128 stands for zero in the data rows.
Here are some points, one per row:
{113, 150, 131, 125, 048, 040, 178, 068, 176, 110, 072, 200, 106, 105, 132, 050, 157, 120, 084, 104, 162, 088, 113,
 181, 079, 147, 191, 146, 148, 146, 109, 134}
{159, 095, 150, 110, 160, 097, 042, 101, 080, 100, 196, 068, 130, 174, 159, 164, 062, 118, 089, 055, 160, 144, 152,
 035, 069, 109, 181, 123, 099, 146, 135, 128}
{106, 202, 215, 179, 117, 179, 177, 116, 106, 111, 159, 130, 158, 152, 094, 183, 112, 057, 178, 140, 117, 170, 166,
 210, 082, 186, 075, 090, 139, 158, 098, 162}
{095, 143, 180, 121, 124, 109, 168, 181, 156, 110, 159, 114, 156, 193, 059, 148, 101, 172, 170, 091, 088, 095, 146,
 141, 109, 138, 086, 136, 132, 166, 146, 113}
{140, 119, 091, 037, 094, 194, 083, 087, 161, 124, 118, 100, 136, 127, 224, 168, 124, 158, 066, 085, 013, 139, 157,
 072, 145, 134, 101, 149, 113, 140, 128, 210}
{093, 097, 133, 038, 165, 165, 145, 134, 132, 127, 157, 168, 145, 091, 065, 119, 162, 153, 153, 069, 112, 152, 050,
 094, 164, 066, 141, 202, 115, 090, 178, 102}
{135, 156, 136, 128, 130, 142, 082, 083, 084, 136, 118, 062, 109, 152, 170, 090, 183, 123, 136, 180, 084, 097, 064,
 138, 165, 181, 155, 071, 102, 167, 142, 177}
{145, 098, 125, 168, 129, 164, 058, 139, 171, 144, 167, 149, 094, 166, 160, 092, 120, 152, 102, 138, 185, 167, 142,
 163, 159, 131, 079, 066, 221, 173, 103, 171}
{106, 093, 183, 090, 005, 170, 049, 133, 160, 096, 126, 151, 128, 127, 080, 105, 209, 211, 032, 087, 105, 116, 145,
 101, 123, 128, 060, 084, 111, 125, 139, 050}
{113, 124, 170, 157, 072, 127, 153, 108, 125, 105, 151, 146, 126, 075, 073, 149, 123, 205, 128, 154, 021, 089, 160,
 103, 137, 133, 187, 164, 082, 121, 131, 116}
{081, 126, 149, 149, 203, 188, 186, 150, 183, 193, 181, 141, 127, 110, 205, 114, 077, 113, 147, 124, 136, 104, 135,
 165, 131, 136, 135, 059, 168, 165, 152, 117}
{108, 207, 099, 183, 154, 116, 179, 150, 192, 159, 183, 124, 169, 159, 154, 214, 172, 178, 106, 153, 137, 155, 105,
 170, 167, 142, 114, 130, 115, 144, 071, 136}
{112, 131, 096, 088, 202, 152, 059, 090, 136, 133, 120, 150, 087, 175, 144, 120, 108, 141, 083, 194, 147, 149, 159,
 071, 113, 205, 131, 195, 103, 201, 161, 165}
{164, 158, 093, 066, 138, 067, 178, 138, 090, 170, 135, 081, 076, 120, 148, 151, 109, 187, 082, 039, 126, 102, 154,
 191, 134, 121, 129, 124, 085, 231, 151, 107}
{154, 137, 072, 092, 216, 081, 119, 138, 166, 072, 088, 160, 152, 062, 094, 090, 137, 145, 122, 148, 176, 097, 102,
 112, 094, 126, 189, 088, 180, 122, 130, 197}
{086, 127, 170, 163, 234, 117, 091, 133, 059, 178, 164, 142, 069, 099, 146, 118, 074, 079, 151, 149, 123, 148, 045,
 169, 146, 208, 110, 120, 130, 138, 144, 166}
{153, 154, 153, 143, 149, 124, 161, 180, 122, 073, 110, 129, 096, 114, 185, 133, 103, 207, 138, 052, 162, 141, 157,
 138, 194, 196, 139, 140, 070, 168, 055, 131}
{127, 083, 110, 036, 186, 139, 136, 128, 104, 122, 128, 090, 207, 158, 156, 168, 021, 085, 135, 135, 161, 088, 174,
 167, 181, 138, 098, 084, 096, 080, 145, 044}
{173, 061, 151, 111, 027, 101, 165, 188, 162, 136, 111, 138, 108, 136, 147, 154, 127, 158, 192, 141, 125, 171, 080,
 090, 108, 126, 082, 173, 131, 150, 097, 224}
{216, 148, 000, 181, 095, 106, 094, 106, 073, 097, 128, 148, 158, 114, 141, 122, 183, 181, 146, 112, 150, 117, 098,
 136, 009, 072, 119, 151, 140, 117, 158, 117}
{096, 190, 137, 171, 119, 175, 146, 123, 116, 144, 065, 083, 124, 215, 091, 114, 075, 134, 148, 183, 147, 183, 091,
 130, 136, 156, 145, 126, 164, 153, 083, 128}
{148, 162, 181, 142, 110, 111, 104, 127, 150, 122, 174, 063, 185, 181, 129, 148, 106, 088, 131, 170, 120, 153, 126,
 209, 143, 116, 091, 152, 163, 155, 120, 113}
{116, 089, 171, 181, 127, 113, 164, 160, 137, 097, 130, 067, 145, 137, 134, 107, 115, 084, 157, 153, 074, 118, 188,
 038, 174, 095, 113, 169, 069, 167, 150, 089}
{071, 099, 125, 112, 174, 107, 129, 086, 116, 139, 134, 064, 134, 208, 164, 141, 159, 100, 089, 070, 153, 156, 153,
 131, 135, 113, 175, 134, 070, 155, 181, 244}
{107, 170, 128, 080, 112, 154, 063, 203, 157, 140, 092, 192, 077, 123, 063, 155, 132, 127, 215, 190, 149, 104, 120,
 087, 106, 093, 094, 133, 165, 058, 195, 123}
{181, 154, 148, 109, 148, 137, 179, 057, 047, 181, 134, 115, 159, 147, 126, 125, 092, 185, 105, 081, 108, 038, 136,
 160, 174, 000, 166, 111, 100, 172, 078, 103}
{033, 078, 102, 094, 100, 136, 170, 182, 105, 152, 087, 103, 081, 185, 049, 098, 130, 069, 166, 184, 138, 119, 123,
 091, 093, 089, 147, 086, 104, 078, 070, 170}
{117, 115, 165, 185, 163, 094, 171, 120, 142, 097, 060, 120, 067, 114, 012, 157, 069, 104, 158, 164, 156, 091, 086,
 053, 185, 167, 081, 125, 180, 139, 119, 099}
{132, 163, 090, 118, 138, 112, 119, 165, 104, 224, 214, 112, 109, 094, 129, 178, 166, 126, 172, 093, 132, 136, 137,
 154, 134, 219, 121, 157, 171, 130, 100, 133}
{174, 120, 106, 127, 133, 140, 126, 141, 145, 176, 118, 136, 146, 097, 129, 150, 092, 166, 094, 071, 101, 126, 090,
 218, 156, 111, 150, 088, 050, 137, 135, 104}
{135, 139, 116, 152, 211, 116, 149, 146, 133, 051, 095, 184, 167, 041, 107, 132, 178, 038, 103, 201, 226, 107, 118,
 132, 055, 200, 126, 133, 204, 074, 120, 055}
{122, 030, 173, 117, 126, 150, 168, 102, 158, 144, 015, 125, 081, 188, 120, 110, 163, 110, 116, 178, 122, 155, 154,
 160, 142, 115, 200, 122, 128, 125, 140, 147}
{076, 123, 073, 081, 190, 083, 114, 133, 130, 077, 127, 172, 116, 067, 156, 106, 081, 104, 206, 174, 092, 170, 084,
 134, 093, 118, 095, 090, 183, 034, 091, 116}
{152, 183, 080, 148, 055, 167, 188, 166, 140, 146, 162, 113, 152, 146, 186, 171, 084, 147, 119, 057, 128, 082, 083,
 160, 217, 115, 176, 138, 098, 063, 048, 144}
{071, 074, 173, 090, 057, 117, 137, 167, 088, 132, 116, 081, 105, 098, 045, 080, 114, 140, 108, 109, 147, 131, 168,
 092, 160, 169, 090, 097, 118, 071, 182, 053}
{122, 129, 128, 157, 134, 089, 114, 110, 100, 167, 173, 074, 157, 092, 162, 182, 064, 107, 080, 093, 139, 143, 121,
 235, 120, 080, 124, 126, 068, 135, 139, 105}
{169, 146, 062, 157, 177, 098, 177, 152, 109, 130, 061, 152, 125, 092, 152, 063, 188, 199, 106, 146, 107, 115, 171,
 170, 102, 105, 103, 189, 170, 112, 138, 227}
{170, 102, 118, 144, 158, 252, 105, 101, 136, 113, 130, 076, 103, 156, 125, 115, 117, 102, 181, 099, 134, 131, 128,
 181, 124, 167, 084, 140, 150, 142, 088, 114}
{143, 172, 203, 186, 171, 168, 139, 170, 167, 135, 082, 120, 138, 163, 137, 103, 087, 021, 154, 140, 057, 156, 118,
 123, 139, 170, 131, 070, 188, 173, 153, 113}
{134, 090, 203, 161, 007, 136, 093, 154, 096, 100, 136, 118, 130, 106, 087, 169, 131, 158, 144, 132, 112, 113, 177,
 108, 149, 093, 162, 159, 120, 156, 194, 119}
{132, 162, 062, 113, 127, 094, 094, 094, 081, 167, 105, 179, 137, 054, 054, 079, 151, 085, 152, 107, 158, 116, 172,
 151, 096, 117, 105, 171, 159, 075, 135, 089}
These points spread out most along one direction. Take the direction at right angles to it along which they spread out most. Then take the direction at right angles to both along which they spread out most. Go by this last direction. How many in every 100 of the points above lie lower along it than each point below? Answers are rounded to whole numbers. More than half of the points above lie lower than the first one.
{158, 149, 206, 098, 108, 106, 174, 149, 146, 120, 103, 132, 044, 131, 152, 112, 212, 199, 119, 131, 080, 163, 128,
 094, 097, 077, 200, 136, 084, 082, 130, 122} 39
{195, 162, 015, 097, 059, 097, 145, 052, 110, 123, 114, 208, 178, 121, 112, 075, 193, 164, 126, 072, 121, 211, 161,
 164, 100, 109, 165, 177, 138, 106, 121, 155} 98
{114, 105, 199, 089, 113, 088, 104, 138, 150, 126, 104, 115, 082, 079, 155, 142, 206, 132, 150, 160, 220, 146, 124,
 102, 097, 070, 168, 098, 128, 154, 053, 115} 51
{074, 106, 116, 152, 029, 131, 175, 100, 155, 062, 156, 153, 172, 137, 135, 138, 145, 154, 158, 112, 050, 101, 151,
 091, 200, 132, 133, 162, 149, 219, 157, 091} 20
{123, 159, 117, 181, 144, 127, 059, 126, 125, 158, 212, 101, 137, 071, 162, 095, 068, 052, 106, 126, 207, 105, 052,
 101, 126, 113, 037, 167, 126, 087, 156, 140} 68
{129, 072, 061, 191, 151, 141, 020, 148, 069, 108, 142, 146, 205, 078, 123, 073, 190, 068, 078, 197, 155, 148, 093,
 098, 142, 107, 079, 118, 185, 089, 113, 018} 66
{146, 164, 066, 127, 177, 061, 111, 108, 087, 091, 162, 230, 155, 153, 113, 127, 162, 039, 113, 138, 115, 143, 113,
 102, 134, 143, 093, 145, 163, 009, 092, 086} 85
{145, 088, 132, 159, 208, 166, 126, 108, 180, 134, 101, 086, 114, 172, 183, 163, 093, 128, 097, 086, 097, 083, 143,
 069, 061, 150, 215, 141, 083, 125, 150, 161} 51
{108, 143, 136, 156, 061, 109, 136, 066, 161, 188, 133, 147, 208, 152, 161, 094, 114, 154, 134, 125, 122, 107, 158,
 063, 114, 090, 136, 103, 065, 092, 135, 132} 39
{157, 080, 135, 088, 091, 174, 126, 120, 149, 086, 120, 170, 060, 124, 140, 175, 189, 101, 102, 235, 169, 149, 159,
 080, 113, 104, 121, 069, 107, 112, 187, 155} 32
